In the data rows, zero lies at 4.5, halfway between 4 and 5.
Some points, one per row:
[4,6,8,7,6,3,2,8,8,9,3,0,2,0,3,8,0,8,3,4,5,0,9,2]
[3,0,4,3,4,2,6,2,4,6,5,4,6,0,6,2,7,3,2,5,4,4,3,6]
[3,1,4,4,5,2,7,1,3,6,6,4,6,0,6,0,8,3,2,5,5,5,3,6]
[7,7,2,4,3,8,3,4,3,0,4,9,4,9,4,6,7,2,8,4,4,9,0,5]
[4,1,4,5,5,3,6,3,5,6,4,3,4,1,6,2,4,3,3,4,6,5,4,5]
[4,1,3,3,4,2,7,0,3,3,6,6,6,2,7,0,7,3,3,5,4,7,0,5]
[5,7,7,5,6,4,3,8,6,7,4,2,4,3,4,7,2,6,6,4,5,1,9,3]
[5,3,4,5,5,3,5,4,5,5,5,4,5,3,6,3,5,3,3,5,5,4,5,3]
[6,6,6,4,4,5,4,6,5,4,3,4,3,7,4,7,2,5,6,4,4,4,6,3]
[5,5,3,3,4,6,6,3,3,1,6,9,6,8,5,2,6,3,6,5,4,7,0,5]
[7,9,5,2,3,9,2,8,3,0,2,9,1,9,1,9,3,5,9,3,2,7,3,5]
[2,0,4,5,5,0,8,1,5,8,7,2,7,0,7,0,7,4,0,5,5,4,4,4]
[5,7,4,4,4,6,4,3,4,2,3,6,4,8,4,5,4,3,7,4,3,5,3,4]
[5,9,7,5,4,5,2,9,6,6,3,3,3,5,2,9,0,8,7,3,6,1,9,4]
[5,4,5,5,5,5,4,5,5,6,3,3,3,4,4,7,3,4,4,5,4,4,7,4]
[3,2,5,6,5,2,4,5,6,6,5,2,5,0,5,5,4,5,1,3,6,2,5,4]
[7,6,2,3,3,7,3,3,2,0,6,8,5,9,3,4,8,3,7,5,3,9,0,4]
[4,5,2,4,3,3,5,4,4,3,5,6,5,5,4,3,6,3,4,4,3,5,3,5]
[4,2,4,5,6,4,5,1,4,6,7,4,7,1,5,1,6,3,3,6,5,5,4,4]
[5,5,4,5,5,4,3,4,4,4,5,3,5,5,4,5,5,5,4,5,5,5,4,3]
[3,3,6,4,4,3,6,5,5,7,6,3,6,0,4,4,4,7,2,5,5,4,6,4]
[5,8,7,7,6,5,1,9,6,7,3,0,3,4,2,9,0,7,6,3,7,0,9,5]
[3,2,4,4,4,2,6,3,5,5,5,5,5,2,6,2,4,4,2,5,5,4,3,5]
[4,5,3,4,4,6,5,4,5,2,5,8,4,7,4,4,6,2,5,4,4,7,1,6]
[5,2,2,4,4,3,6,2,4,4,4,6,6,3,6,1,8,2,4,5,5,7,1,5]
[5,6,5,4,4,4,5,6,5,4,4,5,4,6,4,6,4,5,5,4,4,4,6,4]
[6,9,5,6,5,7,2,9,5,5,2,4,2,8,3,9,2,6,7,4,5,3,8,4]
[3,2,5,6,5,3,4,3,5,7,5,1,5,1,5,3,3,5,2,5,6,4,6,4]
[3,0,1,4,4,3,9,0,4,3,7,8,7,0,7,0,9,0,0,6,5,9,0,6]
[5,7,3,4,4,7,3,5,4,2,5,7,4,9,3,5,6,4,5,4,3,6,2,5]
[3,1,3,4,5,3,8,0,4,5,6,5,7,0,7,0,8,3,2,6,4,6,2,6]
[5,7,4,5,4,6,3,6,4,3,2,5,2,9,3,7,2,6,7,4,3,5,5,4]
[4,0,3,4,5,2,8,1,5,6,7,6,8,0,7,0,9,2,1,5,5,5,1,6]
[5,5,4,4,4,4,4,4,5,5,4,4,5,6,5,4,4,4,5,5,3,4,6,4]
[4,4,4,3,4,5,6,3,4,3,6,6,5,5,5,2,6,3,5,5,5,6,2,5]
[7,4,1,2,3,7,6,1,3,0,5,9,6,9,5,1,8,1,7,6,2,9,0,7]
[3,8,6,7,6,5,2,6,6,6,3,1,3,4,3,8,2,6,5,4,6,2,9,4]
[4,3,5,5,5,3,4,3,4,7,5,1,5,0,5,4,4,5,3,5,5,4,7,4]
[4,0,4,4,4,0,7,1,4,6,4,3,6,0,7,0,7,2,1,4,5,5,2,4]
[4,4,5,7,5,3,4,6,5,8,4,0,4,1,5,6,3,5,3,4,5,1,9,3]
[3,0,3,3,4,0,9,0,3,7,8,5,8,0,8,0,9,3,0,6,3,5,1,5]
[3,5,5,5,4,3,4,4,4,5,5,2,4,1,4,5,4,5,4,4,6,3,6,5]
[3,0,3,4,4,2,7,0,3,4,5,5,7,1,7,0,8,1,1,4,4,7,0,4]
Then 16 other points, each followed by its number:
[4,4,5,4,4,4,5,5,5,5,5,4,5,4,5,4,4,5,4,5,4,4,5,4] 0
[6,9,7,5,4,8,0,9,6,3,2,3,2,9,1,9,0,8,9,3,4,2,8,3] 1
[2,0,7,7,6,1,5,5,6,9,5,0,6,0,6,5,3,7,0,5,8,0,9,4] 2
[4,0,3,5,5,3,8,2,4,6,7,5,7,0,6,0,9,3,1,6,5,5,3,6] 3
[4,3,3,4,4,5,5,4,5,4,4,4,4,6,5,4,4,4,4,5,4,5,4,5] 4
[4,4,4,4,5,5,5,4,5,3,5,6,4,5,4,4,6,4,4,4,4,5,3,4] 5
[4,5,5,5,4,4,4,4,5,4,3,3,4,4,5,5,3,4,5,4,4,4,5,3] 6
[4,3,6,7,6,2,4,6,6,8,3,0,4,0,5,6,3,6,3,3,6,2,9,3] 7
[6,8,4,5,5,7,2,6,3,2,4,5,5,9,3,6,4,6,8,5,5,4,4,5] 8
[5,9,6,6,5,5,2,9,5,5,4,4,3,6,3,7,2,6,7,4,5,2,8,3] 9
[3,5,7,5,4,3,4,4,5,7,4,1,4,1,4,6,3,6,4,4,6,2,8,4] 10
[5,9,5,4,4,6,2,7,4,1,3,7,2,9,3,7,2,5,9,3,4,5,3,3] 11
[6,7,4,3,3,7,4,6,4,1,4,8,4,9,3,6,4,6,8,5,3,5,2,5] 12
[4,2,3,2,3,5,6,1,2,3,6,8,6,5,5,1,9,3,3,5,3,7,0,7] 13
[6,1,2,2,4,6,8,1,3,1,7,9,7,6,7,0,9,1,4,6,4,9,0,6] 14
[2,0,5,5,6,0,8,1,5,9,7,1,8,0,8,0,6,5,0,6,6,3,4,5] 15
Which two of these numbered points are nearest to each point below, ignoring the 2 directions in which the first points spread most? Their numbers follow each, nearest first.
[4,5,4,4,3,4,4,3,4,2,5,7,5,6,4,3,5,3,6,5,5,6,1,4] > 11 6
[6,9,4,3,4,8,3,6,4,0,5,9,3,9,3,5,5,4,9,4,5,8,1,6] > 9 11
[5,4,3,4,4,6,4,4,5,3,4,6,4,8,4,4,5,4,5,5,3,6,3,5] > 4 0
[5,4,4,4,4,4,4,3,3,4,4,3,5,5,5,4,5,4,5,4,4,5,3,3] > 6 1
[6,9,5,4,4,7,3,6,5,2,4,6,4,9,3,7,2,6,7,4,4,4,3,4] > 12 0
[5,8,7,6,5,4,2,8,5,6,2,1,2,6,3,9,0,7,6,3,4,1,9,2] > 6 0
[5,8,3,5,5,8,4,6,5,1,4,7,3,9,3,7,4,4,7,4,4,7,2,5] > 5 4
[6,9,4,3,3,7,3,6,3,0,4,9,3,9,3,6,5,4,9,4,5,7,1,5] > 11 9
[4,7,6,4,4,4,4,5,4,5,5,4,5,4,4,5,2,7,6,4,4,3,6,4] > 12 0
[4,8,7,7,5,5,1,8,5,6,3,0,3,5,3,9,0,7,6,4,7,1,9,3] > 8 10
[4,3,6,6,6,4,4,7,6,8,5,2,5,1,4,6,4,6,3,5,6,2,8,5] > 3 14
[4,2,4,5,6,3,6,4,5,7,6,4,6,0,5,3,7,5,2,6,5,4,5,6] > 3 13
[4,2,5,6,6,2,5,4,5,8,3,2,4,0,6,4,5,4,2,3,6,3,7,4] > 7 5
[3,2,4,6,4,3,5,2,5,6,5,2,5,0,5,2,4,4,2,4,4,4,4,5] > 6 1
[5,5,7,5,6,5,3,8,6,7,4,2,4,3,4,7,2,6,5,4,6,1,9,4] > 14 0
[4,5,5,4,4,5,3,5,4,5,4,4,4,5,3,6,4,5,5,4,5,3,5,6] > 13 10
[6,7,5,4,4,5,3,4,4,2,5,6,4,8,4,5,4,4,7,5,5,7,2,4] > 11 0
[6,2,1,2,4,5,8,0,2,1,6,9,7,7,7,0,9,0,5,6,3,9,0,6] > 14 0
[5,6,5,5,4,5,4,6,5,5,5,4,4,5,4,5,4,6,5,5,4,4,6,4] > 0 9
[5,2,3,3,4,4,6,2,2,3,6,6,7,4,6,2,8,4,4,5,5,7,1,6] > 8 13
[2,1,6,5,5,0,6,4,6,9,6,1,5,0,6,3,4,6,0,5,5,1,9,3] > 0 5
[5,9,3,4,3,7,3,6,4,0,5,8,4,9,3,6,5,4,8,4,5,6,1,5] > 9 11
[4,5,7,6,6,4,3,7,6,7,2,1,3,2,4,7,1,6,4,3,6,2,9,4] > 7 6
[5,9,7,6,5,6,0,9,6,5,2,0,3,7,2,9,0,8,7,3,4,0,9,3] > 1 0
[3,6,6,6,5,5,3,7,6,7,4,2,4,4,3,7,1,7,5,5,5,2,9,4] > 0 4
[4,2,4,5,4,3,6,3,5,6,4,4,6,2,5,4,5,4,4,6,6,4,4,7] > 12 4
[4,9,8,6,5,7,1,9,7,6,3,1,2,7,1,9,0,9,6,3,5,1,9,4] > 1 5
[4,1,5,6,5,2,5,5,6,8,4,0,4,0,5,5,5,5,1,4,5,2,8,3] > 7 5
[4,0,1,3,3,5,7,1,3,2,6,8,6,6,6,0,8,2,2,6,2,8,0,6] > 4 0
[2,0,5,7,6,0,6,3,6,9,4,0,4,0,6,4,3,5,0,4,6,1,9,4] > 4 7
[6,9,6,5,5,7,1,9,5,4,4,4,3,9,3,9,2,7,7,5,6,3,7,3] > 15 0
[4,5,4,3,4,6,5,3,3,2,5,7,5,7,4,4,7,4,5,4,3,6,1,6] > 13 5
[5,4,4,5,5,4,5,4,4,6,5,3,6,3,5,4,5,5,4,5,6,4,5,5] > 8 3
[5,4,4,5,4,5,3,5,6,5,3,3,4,5,4,5,3,5,4,4,4,4,7,4] > 4 7
[4,5,5,5,4,5,5,5,5,4,4,6,4,6,5,5,4,4,6,4,6,6,2,6] > 11 0
[8,9,3,3,4,9,2,6,3,0,4,9,4,9,3,7,6,3,9,5,2,8,1,4] > 9 7
[5,6,4,5,5,7,4,5,5,4,3,3,3,7,4,8,4,4,5,4,4,4,5,5] > 4 7
[6,5,2,3,3,5,5,4,3,1,6,9,6,8,4,3,8,3,5,5,3,7,0,5] > 9 0
[5,7,6,5,5,5,3,7,5,5,5,4,3,6,3,6,3,6,5,4,5,3,7,3] > 9 0
[6,9,6,4,4,8,1,9,5,2,2,6,2,9,2,9,1,6,9,4,3,4,6,4] > 0 12
[5,7,6,5,4,5,2,8,5,5,3,2,4,6,3,8,1,6,6,4,5,2,8,3] > 0 1
[5,4,5,5,5,4,4,5,5,5,3,3,4,3,5,4,4,4,4,3,4,4,6,4] > 7 6
[5,6,3,4,4,6,4,5,4,0,5,8,5,9,4,5,6,3,5,4,5,7,0,4] > 5 2
[4,0,2,4,5,3,6,0,4,4,6,6,6,1,6,0,9,1,1,5,4,6,0,4] > 5 7
[6,7,5,4,5,7,4,7,5,3,5,7,4,9,4,7,4,5,7,5,5,5,4,6] > 14 15
[7,7,2,2,2,7,5,2,2,0,5,9,5,9,3,3,8,2,8,5,2,9,0,5] > 10 0
[4,4,4,4,4,5,5,4,4,3,6,6,5,5,4,5,7,4,4,5,5,6,2,5] > 5 0
[6,7,4,3,4,6,5,7,4,3,5,7,4,9,4,6,4,6,6,5,3,5,5,4] > 0 12
[4,5,5,5,5,5,4,3,4,4,4,4,5,4,5,5,4,4,6,4,5,5,5,6] > 10 6
[5,4,5,4,4,4,6,5,5,4,5,5,5,5,5,4,5,5,4,5,4,4,4,4] > 0 12
[6,7,5,4,4,7,3,6,3,2,4,6,4,9,4,6,4,5,8,5,4,6,4,4] > 0 14
[6,8,4,4,4,8,2,8,5,1,3,9,2,9,2,7,4,5,9,4,4,7,2,5] > 5 0
[4,5,5,6,5,5,4,5,5,5,4,4,3,5,4,6,2,5,5,5,6,5,5,5] > 4 0
[3,0,4,4,4,1,7,0,3,5,7,5,7,0,6,0,8,3,2,5,5,6,1,5] > 10 0
[3,1,4,5,4,2,6,3,4,6,5,2,6,0,6,1,6,4,2,5,5,4,3,4] > 1 0
[4,3,6,4,5,3,5,4,5,6,4,3,5,2,5,4,4,5,3,5,5,3,6,4] > 0 1
[3,1,4,4,5,4,7,1,4,4,6,5,6,2,6,2,7,3,2,5,3,5,2,4] > 5 0
[6,5,2,1,3,7,5,2,2,0,5,9,5,9,4,3,8,3,7,5,2,9,0,7] > 13 10
[2,1,6,6,5,1,5,3,6,9,4,0,5,0,6,3,2,5,0,3,5,1,7,3] > 6 4
[4,4,4,5,4,4,5,5,5,5,5,4,5,3,4,5,5,5,3,4,5,4,5,6] > 3 13
[3,3,3,3,3,2,6,1,3,3,6,5,6,1,6,1,7,3,3,4,5,6,1,6] > 10 11
[3,1,4,4,4,2,7,3,5,6,6,4,6,0,6,2,6,4,1,5,4,4,4,4] > 0 5
[4,4,4,4,4,5,5,4,4,4,5,6,5,5,5,4,5,4,5,5,5,6,3,6] > 0 10
[4,3,4,5,5,5,4,2,4,6,5,3,5,3,4,3,5,4,3,5,4,5,6,4] > 1 10
[5,6,4,5,5,5,4,5,5,3,4,4,5,6,5,6,5,4,5,4,5,5,5,4] > 7 5
